In the rows, 128 means zero.
Named turns come first, each shown by rows before and after it. Which turns, in which order, take the first row of each pair that follows to the second? Write the first one first, as in the answered first pair.
turn gur:
[130 140 114 124  91 107 110 151 130 162 126 127 116 109 139 113 135 140
 107 111 144 119 134 108 109 112 123 146 113 162 129 150 137 106 133  99
 125 149 132 108 120 127 115 125 141 133 144 143 128 113 123 115 113 122
 140 128 129 164 136 111 124 115 147 133 121 121 145 126 117 127 129 130
 128 131] -> [133 139 132 120 110 102 114 132 157 138 118 134 136 109 146 123 134 139
  80 108 126 120 127 135 120 119 119 141 117 156 123 150 127 107 133 129
 127 139 124 111 135 127 128 139 123 145 123 125 138 114  96 129 124 150
 128 126 128 141 143 103 104 110 146 146 119 122 135 130 163 155 133 125
 139 126]
[111 117 141 134 143 154 166 167 144 152 138 105 107 152 118 120 163 148
 106 127 168 141 127  91 115 134  96 127 113  85 149 123 124 110  90  77
 117 110 136 109 116 114  95 112 137 139 138 152  97 124 120 164 129 119
 122 170  73 112 118 119 164 136 145 142 108 146 137 150 125 112 117 108
 161 113] -> [111 115 151 129 147 151 162 155 159 141 141 108 117 156 127 126 161 154
  85 125 148 139 126 100 116 137  90 133 117  84 143 125 121 102  99  94
 111 107 135 104 126 110  94 121 131 142 130 151  98 121 105 165 125 136
 117 161  68  99 128 114 155 131 143 142 103 146 135 152 151 124 120 110
 164 115]
[126 168  90 142  99 100 140 160 151 150 129 134 187 127 157 159 106 121
 129 129 185 129 129 141  90 147 143 131 128 125 129 152 156  99 112 125
  88 128  65 155 160 134 152 107 116 112 129 117 103 100 124 131 131 111
 168 118  87 165  90 120 119 104 147 174 110 124 107 105 126 152 156 117
 129 147] -> [125 167  92 145 102  99 139 152 157 146 133 135 186 131 158 166 107 120
 125 129 185 128 129 144  89 151 142 131 129 122 128 152 157 100 113 127
  89 123  64 152 159 138 153 114 118 115 126 115 104 104 118 128 128 116
 167 120  85 164  92 123 116 107 147 174 110 129 107 110 136 154 155 120
 124 145]
turn kos:
[124 144 129 112 107 114 162 135 117 124 152 164 136 108 126 135 112  70
 127 122 143 130 139 145 138 133 115  78 152 126 155 123 138 169 108 141
 120 125 147 156 123 178 124 112 134 148 125 122 120 137 135 129 159  86
 117 110 146 123 120 139 106 101 112 143 107 122 123 121 118 155 107 164
 131 139] -> [115 131 146 105 121 132 140 137 122 129 160 152 134 126 118 143 122  85
 128 109 125 132 117 121 137 147  93  75 165 123 169 115 164 150 104 156
 127 111 158 136 125 126 105 138 154 136 118 145 119 125 136 117 145 134
 100 110 130 116 137 137 121 102 132 142  99 125 138 125  96 119  80 159
 129 143]
[ 87 143 130 168 147  98  86 158 116 141 130 151 125 123 136 131 131 113
 140 125 110 102 110 117  92 125 148 130  87 120 153 159 141 124 105 134
 131 141 117 116 106 112 131 118 181 104 111 143 122 125 149 108 130 118
  98 101 154  69  97 116 141 119 162 151  98 135 126 117  98 105  95 152
 119 142] -> [ 90 148 121 171 144  87 101 153 112 138 122 154 125 107 140 129 122 105
 142 138 118 100 124 138  97 121 161 133  83 122 146 165 127 143 104 124
 121 150 110 129 108 145 145 103 168 116 105 130 119 132 148 114 139  91
 106 101 161  68  83 125 130 118 147 149 102 133 114 112 116 126 111 154
 117 135]
[120 140  96 132 115 111 134 144 134 135 118 120 127 108 142 132 142 122
 100 129 120 111 137 134 118 121 131 140 115 142 129 152 120 126 131 108
 120 148 136 129 135 129 124 121 125 126 153 139 131 140 120 110 134 119
 139 143 133 135 128 108 105 116 139 132 129 131 126 136 153 153 148 134
 126 142] -> [123 145 127 124 147 120 135 129 133 114 112 116 126 120 132 134 153 115
 104 131 115 123 129 148 131 138 132 119 139 118 139 135 116 141 124 143
 129 141 132 124 136 121 131 131 126 138 121 117 140 135 116 135 151 149
 119 143 133 113 135 115 115 121 149 136 129 130 132 140 174 154 134 134
 137 121]
turn naf:
[125 112 134 120 141 127 131 119 136 130 140 151 122 131 131 117 114 158
 118 119 123 137 128 130 106 117 130 135 126 136 118 115 164 123 149 118
 125 135 124 120 123 126 143 121 117 142 130 129 122 132 122 124  96 118
 125 123 123 130 121 137 134 122 124 132 120 127 121 126 129 115 153 132
 121 123] -> [122 115 132 124 142 124 132 127 136 126 133 148 117 128 130 116 116 155
 120 120 134 137 132 139 108 120 131 133 122 133 121 118 162 125 152 113
 126 132 124 128 121 135 144 116 118 140 131 122 122 132 124 123  97 111
 124 125 127 134 116 140 136 126 120 132 124 129 119 131 126 117 156 135
 120 123]
[141 101 132 137 147 117 125  94 105 151 156 128 120 103  86 150 109 129
 168 134 131 136 142 141 147 133 144 135 141 121 130 130 127 151 134 116
 114 123 110 122 134 116 136 106 108 131 103  99 121 124 120 158 142 128
  89 113 125 129 145 147 159 130  98 116 143 137 112 127 118 109 123 140
 111 111] -> [134 105 143 134 150 117 120  89 114 152 158 129 116 106  86 149 109 131
 161 128 124 135 134 143 152 141 140 131 144 119 130 124 130 148 136 125
 112 123 110 118 132 104 135 111 110 129  98  94 124 119 120 158 140 139
  86 115 120 126 146 144 164 132 100 121 143 137 116 127 123 103 118 138
 113 112]
[123 110 123 132 120 135 119 130 141 131 144 134 131 122 135 118 120 137
 128 124 127 138 139 118 123 130 117 130 126 139 124 133 138 118 127 122
 122 124 119 129 131 131 128 131 130 116 127 145 124 129 131 116 122 125
 129 131 124 130 127 131 141 138 120 137 121 132 125 134 129 120 134 130
 114 146] -> [122 117 119 136 114 127 119 133 131 134 144 137 125 122 134 114 118 128
 136 128 132 131 143 121 122 126 121 132 124 136 120 132 135 124 126 116
 117 129 120 138 126 143 135 124 127 119 135 142 127 132 133 117 124 117
 131 129 130 132 119 131 137 139 122 137 131 130 120 131 123 123 137 127
 111 142]
[140 131 100 118 123 115 134 146 124 160 127 126  93 137 133 122  95 152
 110 107 160 139 130 203 156 110 152 135  85 162 121 157 135 109 182 145
 109 144 129 122 125 135 149 149  81 138 109 117 165 100 116 138  81 167
 149 119 136 147 138 133 103 147 120 128 105 169 151  95 159 179 133 124
 186 103] -> [140 135 106 120 127 117 134 145 125 157 130 127 101 132 136 118  95 147
 109 105 160 134 133 202 154 104 152 134  86 162 121 160 139 104 188 147
 114 143 132 124 124 132 148 151  81 139 108 117 166 100 113 140  87 174
 147 117 133 142 143 133 107 150 119 131 106 170 158 101 169 182 127 126
 187 106]
turn ked:
[132 155 127 119 128 122 142 124 112 132  96 133 131 126 131 145 144 111
 107 119 124 121 142 150 143 139 126 101 136 127 136 132 123 144 123 140
 141 153 123 126 115 134 133 134 125 141 128 121 138 129 121 147 148 138
 126 135 142 119 135 113 102 124 143 132 134 132 121 135 161 151 137 127
 138 114] -> [132 115 145 109 140 138 112 109 126 133 132 128 139 141 126 145 127 135
 104 101 107 125 116 132 128 154 112 107 136 127 127 126 139 119 127 164
 130 126 128 111 124 105 128 145 134 124 130 137 123 123 126 136 117 163
 119 110 119 110 136 119 124 120 130 123 123 122 132 132 137 117 125 128
 130 123]
[110 130 138 148 110 113 117 106 132  87 116 127 107 121 135 125  89 112
 110 140 118 157 148 133 129 107 125 165 138 104 117 128  94 128 139 161
 105 123 129 120 143 175 137 120 116 141 139 121 125 124 104 145 140 113
  90 124 157 103 108 125 104 133 100 122 131 144 118  97 157 150 120 134
 137 121] -> [100 112 124 145  91 128  88 129 132 110 138 115 108 139 133 123  99 135
 108 117 109 153 135  82 108 111 108 173 125 120 132 129 117  96 136 155
 110 119 146 108 135 128 113 131 142 120 166 161 114 117 118 117 100 131
  97 119 144 119 120 114 126 131 116 123 120 147 142  96 108 107 100 132
 129 144]
[121 135 107 135 113 125 133 148 105 146 124 116 131 111 122 115 134 115
 150 122 145 135 138 123 121 120 141 133 127 133 132 133 127 132 125 100
 126 132 127 132 126 136 131 115 144 129 147 134 114 127 143 121 117  96
 143 136 132 149 120 130 150 137 126 117 142 122 141 124  90 110 128 125
 115 135] -> [132 125 131 132 146 133 136 117 109 116 128 130 134 109 116 121 115 110
 153 134 148 145 141 151 132 133 147 128 140 117 114 125 121 145 130 128
 119 117 116 138 142 157 147 109 124 139 121 110 120 132 129 139 128 100
 128 120 125 124 112 144 141 140 101 111 144 123 128 115 116 128 135 138
 119 122]
Then:
(2 to 3 turns a pair)
[158  76 136 126 155 149 131 121 179 102 124 160 155 114 123 127  77 145
 134 133 155 148 113 174 104 143 107 139 112 114 120 168 102 163 119 148
  89 101  94 139 147 180 139 103 101 117 114  85 141 146 110 186 144 131
 138  81 113 128 112 150 121 120  89 127 124  98 129 138 156 162 133 147
 127 119] -> [146  68 105 130 120 164 106 163 151 154 139 138 140 127 121 118  87 157
 171 117 169 146 104 117  82 129 107 146  98 131 144 166 136 147 112 108
 104 108 113 125 125 140 112  99 149  89 149 127 123 141 151 158 113 114
 147  86 104 162 113 148 168 132 111 115 126 101 153 137  74  97 109 143
 114 147]
gur then kos then kos
[132  99 142 142 156 147 119 107 118 110 133 135 119 134  97 120 120 145
 161 146 136 132 122 141 132 148 144 108 145 104 133 114 113 163 124 143
 135 115 129 133 128 136 134 139 139 124 117 105 116 114 154 158 129 114
 109 113 116 127 123 159 149 139 120 127 132 123 124 125 108 117 115 144
 121 102] -> [127  93 132 140 152 152 108 114 117 123 142 131 117 145  99 123 120 155
 166 132 134 129 116 119 124 142 137 112 138 116 140 120 131 145 125 139
 139 121 135 125 127 115 123 141 156 113 125 119 113 111 158 143 115 124
 111 112 113 128 126 150 154 135 132 121 130 128 135 126  86  99 110 137
 119 114]
ked then ked then ked
[112 112 133 137 120 147  96 126 159 127 131 105 107 110 136 160 137 149
 108 133 110 137 138 106 128 108 110 101  77 131  84 157 135 151 156 153
 120  93 132 107 132  85 107 105 135  88 150 133 135 161 103 105  73 165
 121 158 108 112 121 128 112 171 146 125 132 153 143 123 102 131 129 138
 152 156] -> [125 108 151 133 136 146 104 103 165 108 135 109 108 109 130 160 121 141
 106 141 109 149 142 129 139 112 114  93  89 123  74 148 123 167 156 167
 111  86 128 116 142  99 118 107 122  98 135 112 134 161  93 118  82 163
 111 146 115  95 121 143 104 172 130 121 134 149 128 126 124 148 135 139
 150 148]
ked then ked
[113 117 112 134 160 127 143  99 126 111 128 171 135 104 112 142  86 155
 122 122 140 140 136 128 126 128 141 137 135 122 105 130 109 166 113 124
 119 129 114 132 136 166 142 117 106 129 123  90 140 137 118 149 133 128
 122 136 122 110 121  99 122 115 103 137 139 139 102 124 140 133 145 151
 129 132] -> [ 95 163  98 138 143 124 154 144 116 133  91 155 127 111 114 148 133 135
 131 120 145 135 134 100 127 114 139 133 134 124 143 128 120 160 108 102
 143 153 124 123 117 143 120 119 129 124 131 104 148 129 136 137 151 141
 124 170 129 129 131  77 128 113 145 148 141 138 116 136 134 130 128 143
 139 136]
kos then ked then kos
[119 136 145 136 107 123 123 161 144 137 105 121 130 137 128 132 160 160
  98 115 117 114 116  91 121 129 117 129 137 122 153 124 138 105 159 143
 122 141 135 116 109  85 127 159 137 116 146 151 139 135 132 122 127 151
 130 149 133 141 158 117 123 127 145 124 129 138 150 127 130 110 116 108
 132 147] -> [126 155 129 144 111 116 145 165 107 140  91 128 115 117 109 124 161 130
 144 142 148 122 132 111 132 120 148 123 138 109 153 114 124 147 153 109
 122 156 129 145  96 139 144 128 128 127 142 123 135 144 159 144 156  93
 133 156 147 149 139 136 130 140 132 117 143 135 137 128 120 117 131 120
 129 132]
ked then gur
[130 160 130  90 108 154 149 127 164 169 151 144 161 128 160 117  93 131
 119 153 156 115 107  98  98 137 104 173 116 128  87 152 134 128 127 115
 118 157 102 114 116 147  86 127 135 137 168 129 161 161 110 103 100 122
 131 109 162 144 178 135 126  86 140 124 136 147 101 121 129 110 133  78
 120 178] -> [145 152 158  82 143 154 157  97 162 143 154 152 169 126 153 115  80 124
 122 160 154 124 108 125 106 148 110 166 139 109  75 142 125 152 126 136
 110 147  93 121 124 165 106 125 118 147 144  99 163 160  98 129 109 130
 117  93 162 124 171 151 122  89 121 124 134 151  87 123 161 124 139  78
 123 158]
ked then ked then kos
[132 159 170 127 130 140 159 114 131 120 117 119 137 110 110 146 146 126
 129 150 130 117 136 160 143  94 129 129 120 122 136 112 121 141 142 166
 129 144 131 108 152 115 118 147 110 123 113 118 143 158 117 133 165 129
 110 115 102  98 122 114 115 127 132 119 131 144 129 148 140 159 102 127
 101 117] -> [131 146 131 134  93 126 148 122 133 144 134 126 138 101 127 138 126 140
 123 144 135 105 149 146 119  72 128 147  92 150 122 135 120 123 146 129
 118 157 130 106 148 125 113 134 116 111 159 146 125 162 122 105 137  92
 138 115 106 123 113 108 111 122 119 112 132 140 132 139 106 151 116 128
  89 140]
ked then kos
[131 122 131 119  99 118 128 135 138 124 133 132 140 108 147 131 128 156
 129 108 133 120 140 115 119 105 121 146 107 141 129 170 143 103 132 120
 148 148 121 124 140 123 113 125 147 117 147 156 115 138 110  93 112 140
 146 157 139 124 140 110 111 117 120 132 123 107 124 127 119 138 129 133
 108 160] -> [130 124 157 116 123 127 124 125 151 116 135 123 146 122 138 142 137 157
 121 104 123 127 128 117 136 125 114 134 125 132 134 156 144 100 136 151
 156 136 126 110 143 100 111 141 153 120 126 148 126 135 103 101 120 180
 123 156 133 108 151 114 113 114 131 137 116 114 133 133 137 137 121 131
 109 147]
kos then naf then kos
[124 163 155 122 125 108 121 109 157 115 115 119 145 144 136 128 150 134
  90 136 106 121 127 149 138 114 116 137 152 129 135 145 145 104 110 191
 141 124 165  92 129  66 110 137 122 158  85 131 138 145  94 111 125 174
  99 139 138 120 176 107  89 133 111 170 128 137 120 142 211 155 104 141
 155 121] -> [133 122 139 124 113 120 101  91 161 120 158 122 159 146 141 119 106 164
  91 119 103 124 122 133 111 114 112 151 138 149 113 157 145  81 118 184
 119 108 162  83 135  62 110 136 124 140 109 161 119 149  81  93  82 163
 118 113 123 129 169 115  96 130  77 155 120 132 118 130 176 132 110 147
 132 141]
kos then kos then ked
[140 175 144 120 148 133 113 110 148  97 139 132 133 118 132 130  90 106
  98 161  84 110 130 157 143 158 111 123 145 156 120 138  93 149 130 161
 131 121 129 124 131 130 151 135 119 117 140 151 175 165 102 150 116 145
 119 100 161  96 131 104  78 112 104 115 135 157 130 143 148 145 150 112
 114 160] -> [131 196 142 119 142 132 111 134 145 114 126 118 123 129 130 134 129  99
  97 158  78 112 119 136 144 159 106 119 151 155 142 139 112 139 130 161
 152 128 138 111 114 101 130 149 135 112 133 156 177 158 111 142 124 173
 115 117 163 106 143  95  84 106 139 121 135 161 142 152 139 131 131 109
 120 161]
ked then ked then kos
[143 128 143 149 117 119 137  74 152 111 163 141 140 116 134 126 105 149
 116 128 132 117 152 156  87 144  61 169 111 144 115 137 114 113 119 160
 117 107 131 113 146 153 137 108 124 138 157 117 108 133  87 115  87 110
 154  86 106 105 107 137 112 129  98 134 117 127  98 111 124 121 166 127
 111 136] -> [143 129 133 150 118 136 127  96 106 135 160 127 110 121 106 112 128 132
 177 138 161 125 149 136  93 144  81 156 114 127 139 118 130 137 111 141
 132 110 136 118 125 159 128 100 144 128 158 116 106 126 135 117  97  86
 145  94 105 125 104 156 157 154 109 130 129 127 110 113  64  71 146 132
 104 128]
kos then gur then gur
[110 148 135 130 117 115 149 159 112 132 112 102 124 153 131 127 149 132
 122 136 130 141 134 100 105 139 119 133 126 136 160 133 154 139 133 132
 156 105 155 112 110  86 113 130 119 130 149 141 143 118 120 129 129 119
 122 142 140 155 136 110 142 115 151 109 112 158 115 143  95 102  88  94
 112 139] -> [125 124 114 135 103 106 147 133 118 120 130 118 131 136 139 115 102 139
 118 141 136 134 147 121  97 128 123 148 107 148 129 149 137 140 137 113
 133 104 143 127 119 126 131 113  98 132 170 140 128 132 107 123 114  74
 143 125 141 153 119 118 126 113 108  99 118 152  99 130  91 121 117  98
 107 145]
ked then ked then kos
[133 127  78 159  86 118 163 172 192 139 122 145 123 133 120 117 144 113
 133  99 110 146 133 106 105  91 162 115  93 144 143 130  93 115 106 128
 116 194  88 123 150 121 132 111 170 117 135 140 171  76 151  81 103 115
 140  99  97 123 117  90  99 124 155 164  90  96 140 118 145 131 143 117
 100 135] -> [140 138  81 156  98 110 178 159 188 122 114 151 125 124 114 116 136 102
 132 108 111 147 141 130 117  94 172 111 104 135 138 128  82 131 105 134
 109 192  82 128 152 145 145 105 154 126 119 116 175  76 144  95 115 102
 134 101 105 111 113  94  92 125 146 167  93  96 132 117 170 154 153 120
 104 123]
ked then ked then ked
